Each row has a name. Each piece below is followed by the name of the row it came from, unless a question asks for something else. Each question is about the rows just above it. Places in a row count from 0.

q779: [149 108 171 130 144 111 125]
q386: [ 86  96 187 125 116 161 188]
q621: [ 86  96  82 125 116 123 108]
q435: [149 108 150 130 144 111  70]
q435 without one entry, shuffled: [111 130 108  70 144 150]. Gone: -> [149]
q435 without one entry, shuffled: [108 150 130 144 111 149]. Gone: -> [70]
tags:
[116] -> q233
[108] -> q475
[125] -> q339
[188] -> q927
The tag of q386, keyed by place 6: -> q927
Which entry of q386 is missing from [187 161  86  96 116 125]? -> [188]
The row with [149 108 171 130 144 111 125] is -> q779

q962: [159 134 142 163 167 148 146 147 151 149 142 147 171 155 165 132 146]
q621: [159 133 141 163 168 148 146 147 151 149 141 147 152 155 166 132 145]
q756: [151 135 137 159 162 136 137 142 146 150 137 136 160 150 153 139 134]
Where in the named rows is [160]? -> q756, 12
Which entry of q756 is missing from [137 151 136 159 134 162 146 150 139 153 136 137 150 160 137 135]? -> [142]
tags:
[141] -> q790
[151] -> q596
[150] -> q318
[137] -> q353
[138] -> q948
The tag of q756, keyed by place 10: -> q353
which: [151 135 137 159 162 136 137 142 146 150 137 136 160 150 153 139 134] -> q756
[133] is at row and place -> q621, 1

q429: [118 147 133 118 133 129 144 133 121 122 113 130 124 121 139 118 133 120
 131 128 132 121]
q502: [143 104 122 141 123 123 102 121 133 143 145 126 121 135 112 140 121 136
 131 128 137 132]
q386: [147 100 121 145 123 121  96 120 132 147 147 126 116 136 110 143 120 137
 134 129 142 133]
q621: [133 128 128 130 130 124 120 123 121 139 127 129 112 125 124 128 128 127
 137 129 146 124]
q962: [119 149 134 118 133 130 144 133 119 123 112 130 123 120 139 117 128 131
 110 125  93 139]
q779: [121 123 126 127 123 135 139 129 142 107 135 125 160 135 132 131 128 132
 109 125  91 138]
q342: [121 142 130 148 129 129 130 128 127 128 126 128 127 127 129 127 128 127
 129 128 130 127]
q756: [119 149 134 118 133 130 144 133 119 123 112 130 123 122 139 117 133 120
 131 129 133 121]
q435: [137 101 121 140 121 128 111 121 142 129 148 124 143 139 116 142 122 139
 119 126 112 139]
q609: [121 139 131 122 130 130 139 131 126 122 120 129 130 125 134 123 131 124
 128 128 125 126]
q297: [139 130 129 130 132 120 113 128 113 152 123 131  92 121 122 127 127 125
 148 132 168 118]
q91: [189 104 122 142 123 123 103 121 133 142 146 126 122 135 113 141 121 137
 130 128 135 133]
Which entry of q297 is missing from [131 130 127 129 123 148  92 130 132 118 127 152 113 132 122 125 139 128
 120 113 121]? -> [168]
which: [119 149 134 118 133 130 144 133 119 123 112 130 123 120 139 117 128 131
 110 125  93 139] -> q962
What are the next 3 entries after [123 102 121 133 143 145 126 121 135 112 140 121]? -> [136 131 128]
key -> tag
[135] -> q288
[133] -> q255
[138] -> q437
[132] -> q40
[137] -> q271
[134] -> q598
[136] -> q473
Join q91 by its entry at place 20: -> q288
The next 3 entries after [121 142 129 148]: -> [124 143 139]

q429: [142 121 107 108 166 134 148 125 159]
q609: [134 149 131 112 131 127 105 121  94]
q502: [132 116 107 106 127 105 134 133 105]
q386: [108 128 106 144 147 118 142 116 144]
q91: [180 108 121 107 108 142  95 120 114]
Where in the named rows is [120]? -> q91, 7
tags:
[128] -> q32
[121] -> q795
Join q429 by its entry at place 1: -> q795
Give the next 3 entries after [107 106 127]. -> [105 134 133]
Row and place of [159] in the named rows: -> q429, 8
What are the next 3 entries after [108 121 107]? -> [108 142  95]

q342: [119 134 127 133 139]
q502: [138 145 133 112 129]
q609: [102 118 134 161 156]
q962: [110 127 125 139 121]
q621: [121  99  98 133 140]
q756: [132 147 118  92  85]
q297: [128 122 130 101 109]
q386: [123 128 118  97 124]
q621 without one entry, shuffled: [121 133 140  98]. Gone: -> [99]
Which row holds [121  99  98 133 140]? -> q621
tags:
[128] -> q646
[161] -> q480
[119] -> q138
[121] -> q534
[132] -> q910
[123] -> q782
[102] -> q562
[134] -> q447
The tag of q609, keyed by place 0: -> q562
Which entry of q962 is missing from [139 127 121 110]? -> [125]
Which row holds [138 145 133 112 129]? -> q502
Where do [123 128 118  97 124] appear? -> q386

q386: [116 148 117 134 120 135 134 127 105 134 180 128 135 119 147 134 122 123
 115 129 127 132 116 136 125 118 106 129 119 115 114 130 133 134 116  88
 127 147 123 125 122 137 137 137 124]
q502: [135 136 126  95 128 124 129 132 129 113 111 134 136 150  99 149 136 139
 152 139 112 132 125 134 124 122 132 121 127 128 142 142 118 136 151 152
 104 106 137 131 125  83 134 126 115]
q609: [119 135 127 134 134 126 148 133 113 133 158 129 131 122 136 155 128 120
 127 135 119 112 126 148 125 115 108 129 111 119 117 121 138 136 126  95
 128 116 140 120 129 122 140 147 117]
which: [135 136 126  95 128 124 129 132 129 113 111 134 136 150  99 149 136 139
 152 139 112 132 125 134 124 122 132 121 127 128 142 142 118 136 151 152
 104 106 137 131 125  83 134 126 115] -> q502
q609 without one entry, shuffled: [113 135 158 126 155 147 122 134 136 135 119  95 120 133 148 138 128 111
 116 140 112 133 127 121 129 128 115 140 125 117 148 122 136 120 129 119
 131 117 134 127 119 126 126 129]. Gone: -> [108]
The next 3 entries after [138 136 126  95 128]: -> [116 140 120]
The next 3 entries after [115 114 130]: -> [133 134 116]
key -> tag
[123] -> q316
[132] -> q186
[133] -> q251
[138] -> q786
[136] -> q10
[139] -> q876
The tag of q502, keyed by place 17: -> q876
The next 3 entries after [151 152 104]: -> [106 137 131]

q621: [140 142 145 143 143 119 142 142 139 140 141  99 138]
q435: [137 138 148 141 139 134 141 136 139 137 142 101 137]
q756: [135 136 154 141 137 155 142 132 141 135 144 103 136]
q609: [115 113 107 111 113 126 110 120 114 115 111 187 117]
q342: [135 137 149 140 138 143 140 135 138 136 141 121 131]
q297: [141 145 138 142 144  95 140 144 136 142 138  90 139]
q779: [137 139 154 142 139 147 142 134 141 137 143  90 136]
q91: [116 115 109 112 114 137 112 122 116 116 113 177 118]
q502: [137 137 147 140 138 135 140 134 138 137 140  91 137]
q429: [116 116  90 110 116  89 110 118 109 117 108 167 114]
q962: [134 135 149 138 135 150 138 132 138 134 140 114 133]
q386: [118 118 122 117 115 164 119 118 123 117 120 172 116]
Shuffled q429 with one entry gone: [ 89 116 110 114 167 116 117 109 118 110 108 116], missing -> [90]
Shuffled q429 with one entry gone: [118 110 114 116 110 116  89  90 108 167 117 116], missing -> [109]
Give the next 3 entries after [145 138 142 144  95 140 144]. -> [136 142 138]

q429: [157 158 133  94  93]
q386: [158  82 133  94 168]
q609: [153 114 153 103 145]
Shuffled q429 with one entry gone: [ 94  93 133 158], missing -> [157]
Table of tags by key:
[168] -> q672
[132] -> q176
[133] -> q730
[94] -> q41
[93] -> q960
[169] -> q324
The tag of q429, keyed by place 4: -> q960
Row and place of [93] in the named rows: -> q429, 4
q429 without one entry, shuffled: [157 133 158  93]. Gone: -> [94]

q342: [134 112 146 164 141 118  95 110 119 142 137 117 117 124 111 124 138 122
 160 115 125 138 117 134 150 113 137 142 115 129 102 123 134 137 158 128
 165 138 103 120 122 118 106 113 136 106 141 134 141  77 114 130 114 122
 148 133 135]
q429: [134 141 144 161 136 124 134 137 124 112 129 119 131 123 100 118 140 135
 163 124 120 150 114 147 140 125 140 145 111 140 110 120 129 137 131 115
 168 147 106 105 121 128 151 132 122 123 104 136 121  75 141 125 126 125
 148 133 122]
q297: [132 144 114 142 110 129 136 112 140 150 130 124 143 164 146 120 107 120
 159 113 145 122 152 140 131 133 140  97 133 133 107 148 140 107 128 123
  97 118 137 107 145 113  97 116 142 105 105 106 125 160 119 116 115 125
 118 106 135]
q435: [134 112 146 164 141 118  95 110 119 142 137 117 117 124 111 124 138 122
 160 115 125 138 117 134 150 113 137 142 115 129 102 123 134 137 158 128
 165 138 103 102 144 113 101 132 117  96 103 136 122 103 123 122 114 126
 118 131 125]
q386: [110 115 109 113 126 119 134 137 133 103 133 135 126 129 103 139 100 137
 104 111 127 110 121 124 124 146 122 123 101 140 127 126  86 115 159 119
 151 108 152 146 118 134 153 104 152 152 140 102 139 142 140 126 127 108
 167 108 127]
q756: [115 118 111 120 119 126 118 110 138 148 137 132 133 163 145 137  98 121
 114 109 144 104 147 126 130 137 126  94 122 130 120 147 117 108 151 128
  98 102 148 140 142 119 100 102 155 120 139  98 143 168 116 124 116 111
 133 104 139]
Which entry of q435 is missing from [138 138 119 101 165 138 102 136 103 103 164 124 123 115 117 150 122 141
 117 129 124 134 122 128 132 131 110 134 102 103 125 137 137 112 134 158
 146 142 113 117 125 118 118 142 114 160 126 111 123 115 113  96 137 122
 117  95]? -> [144]
Where do [132 144 114 142 110 129 136 112 140 150 130 124 143 164 146 120 107 120
 159 113 145 122 152 140 131 133 140  97 133 133 107 148 140 107 128 123
  97 118 137 107 145 113  97 116 142 105 105 106 125 160 119 116 115 125
 118 106 135] appear? -> q297
[134 141 144 161 136 124 134 137 124 112 129 119 131 123 100 118 140 135
 163 124 120 150 114 147 140 125 140 145 111 140 110 120 129 137 131 115
 168 147 106 105 121 128 151 132 122 123 104 136 121  75 141 125 126 125
 148 133 122] is in which row? -> q429

q502: [129 135 127 140 122 121 127 151 149 134 125 141 149 132 153 147 156 135
 118 132 150 132 152 126 143 151 152 153 122 151 152 142 156 161 126 129
 137 123 125 159 152 153 143 148 149 131 159 132 131 165 153 142 137 147
 134 113 166 146 154 139 123 140]
q91: [130 136 128 152 122 121 127 151 149 134 124 141 148 131 152 147 157 135
 118 133 150 131 151 127 143 151 152 154 122 151 152 141 156 162 125 129
 138 123 126 159 152 153 142 148 150 131 158 132 131 166 153 142 137 148
 134 113 166 146 154 139 123 139]
q435: [130 135 128 152 122 121 127 151 149 134 124 141 148 132 152 147 156 135
 118 132 150 131 151 127 143 151 152 153 122 151 152 141 156 162 125 129
 138 123 126 159 152 153 142 148 149 131 158 132 131 166 153 142 137 147
 134 113 166 146 154 139 123 140]
q386: [129 135 128 152 122 121 127 151 149 134 124 141 148 132 152 147 157 135
 118 132 150 131 151 127 143 151 152 154 122 151 152 142 156 162 125 129
 137 123 126 159 152 153 142 148 150 131 159 132 131 166 153 142 137 147
 134 113 166 146 154 139 123 140]
q429: [129 146 131 141 128 122 121 151 164 138 113 143 131 120 144 150 158 144
 113 146 143 125 144 129 152 147 149 153 120 158 154 134 146 171 122 121
 146 131 135 154 149 149 122 140 153 131 157 140 127 173 144 155 143 159
 138 105 171 147 149 147 122 125]
q609: [150 135 127 153 122 121 127 151 148 134 125 141 149 132 153 147 156 135
 118 132 150 132 152 126 143 151 152 153 122 151 152 142 156 161 126 129
 137 123 125 159 152 153 143 148 149 131 158 132 131 165 153 141 136 147
 134 113 166 146 154 139 123 140]
q756: [129 135 127 153 122 121 127 151 149 134 125 141 149 132 153 147 156 135
 118 132 150 132 152 126 143 151 152 153 122 151 152 142 156 161 126 129
 137 123 125 159 152 153 143 148 149 131 159 132 131 165 153 142 137 147
 134 113 166 146 154 139 123 140]
q342: [129 136 128 151 123 121 126 151 150 134 124 141 147 131 152 147 157 136
 117 133 149 131 151 127 144 151 152 154 122 152 152 141 155 162 125 128
 138 124 126 158 152 153 141 147 150 131 158 133 130 166 152 143 137 148
 134 112 166 146 154 140 123 139]
The row with [129 146 131 141 128 122 121 151 164 138 113 143 131 120 144 150 158 144
 113 146 143 125 144 129 152 147 149 153 120 158 154 134 146 171 122 121
 146 131 135 154 149 149 122 140 153 131 157 140 127 173 144 155 143 159
 138 105 171 147 149 147 122 125] is -> q429
Where do [150 135 127 153 122 121 127 151 148 134 125 141 149 132 153 147 156 135
 118 132 150 132 152 126 143 151 152 153 122 151 152 142 156 161 126 129
 137 123 125 159 152 153 143 148 149 131 158 132 131 165 153 141 136 147
 134 113 166 146 154 139 123 140] appear? -> q609

q342: [126 122 118 119 106 142 123 150 149 117 115 127 139 133 133 135 127 145
 118 112 114 127 151 130 140 133 139  99 107 144 137 129 136 103 134 131
 133 125 114 117 146 157 103 149 111 107 138 133 138 102 161 149 119 159
 108]
q609: [143 107 103 122 103 147 138 155 137 117 114 128 146 137 118 110 137 136
 107 109 122 134 155 124 141 144 133 110 124 129 134 122 126 122 152 130
 130 109 110 141 152 168 121 143 104  98 134 104 124 108 142 150 100 136
 115]
q91: [137 126 138 134 155 111 124 110 112 138 126 132 118 119 126 119 134 103
 137 142 137 145 112 127 117 129 107 142 134 107 134 117 124 139 131 118
 124 132 143 137 124  90 145 122 146 145 123 119 117 155  98 115 132  97
 142]
q386: [103 113 151 141 137 140 127 133 121 119 130 104 138 120 122 132 131 113
 141 131 136 153 130 159 134 129 119 128 108  93 165 123 151  90 124 123
 145 143 138 107 117  95 117 126 132 135 142 132 139 139 112 137 125 122
 140]
q962: [143 107 103 122 103 147 138 155 137 117 114 128 146 127 118 110 137 136
 107 109 122 134 155 124 141 144 133 110 140 129 134 122 126 122 152 130
 130 109 110 141 152 168 121 143 104  98 134 160 124 106 142 150 100 136
 115]
q297: [138 117 114 132 109 161 115 149 116 118 124 143 164 119  88 116 137  98
 123 125 119 153 154 132 145 120 133 108 109 134 148 104 137 129 149 129
 143 117 131 140 177 126 115 132 116 121 110 113 131 102 133 143  94 138
 111]
q502: [138 117 114 132 109 161 115 149 116 118 124 143 164 119  88 116 137  98
 123 125 119 153 154 132 145 120 133 108 109 126 148 104 137 129 149 129
 143 117 131 140 177 126 115 132 116 121 110 113 131 102 133 143  94 138
 111]
q756: [143 126 118 137 139 122 109 111 111 140 127 147 149 123 111 114 126  96
 123 128 124 142 129 105 122 120 117 107 132 108 126 115 131 142 139 126
 120 115 144 145 149 117 134 134 127 136 124 122 119 124 109 133 110 107
 128]
q621: [143 126 118 137 139 122 109 111 111 140 127 147 149 123 111 114 126  96
 123 128 124 142 129 105 122 120 117 107 132 108 126 115 131 142 139 126
 120 115 144 145 149 117 134 134 127 136 124 122 119 124 109 133 110 124
 116]
q435: [131 140 140 105 127 111 119 133 154 125 105 129  94 127 162 151 115 161
 133 130 115 120 120 138 133 139 135 124 108 159 136 128 132 113 126 121
 129 153 120 101 129 127 115 152 133 123 139 146 136 130 167 127 154 163
 109]
Table of tags by key:
[111] -> q344
[146] -> q686
[145] -> q574
[134] -> q371
[110] -> q74
Look up the entry of q91 at place 42 in the table: -> q574
[143 107 103 122 103 147 138 155 137 117 114 128 146 137 118 110 137 136
 107 109 122 134 155 124 141 144 133 110 124 129 134 122 126 122 152 130
 130 109 110 141 152 168 121 143 104  98 134 104 124 108 142 150 100 136
 115] is in which row? -> q609
Which entry of q342 is missing from [127 117 114 133 107 123 102 111 108 149 119 149 122 134 130 140 107 112
 138 133 117 119 118 136 139 139 159 114 138 133 126 149 129 142 115 151
 135 144 150 103 127 103 157 145 125 118 137 106 161 133 131  99 133 127]? -> [146]

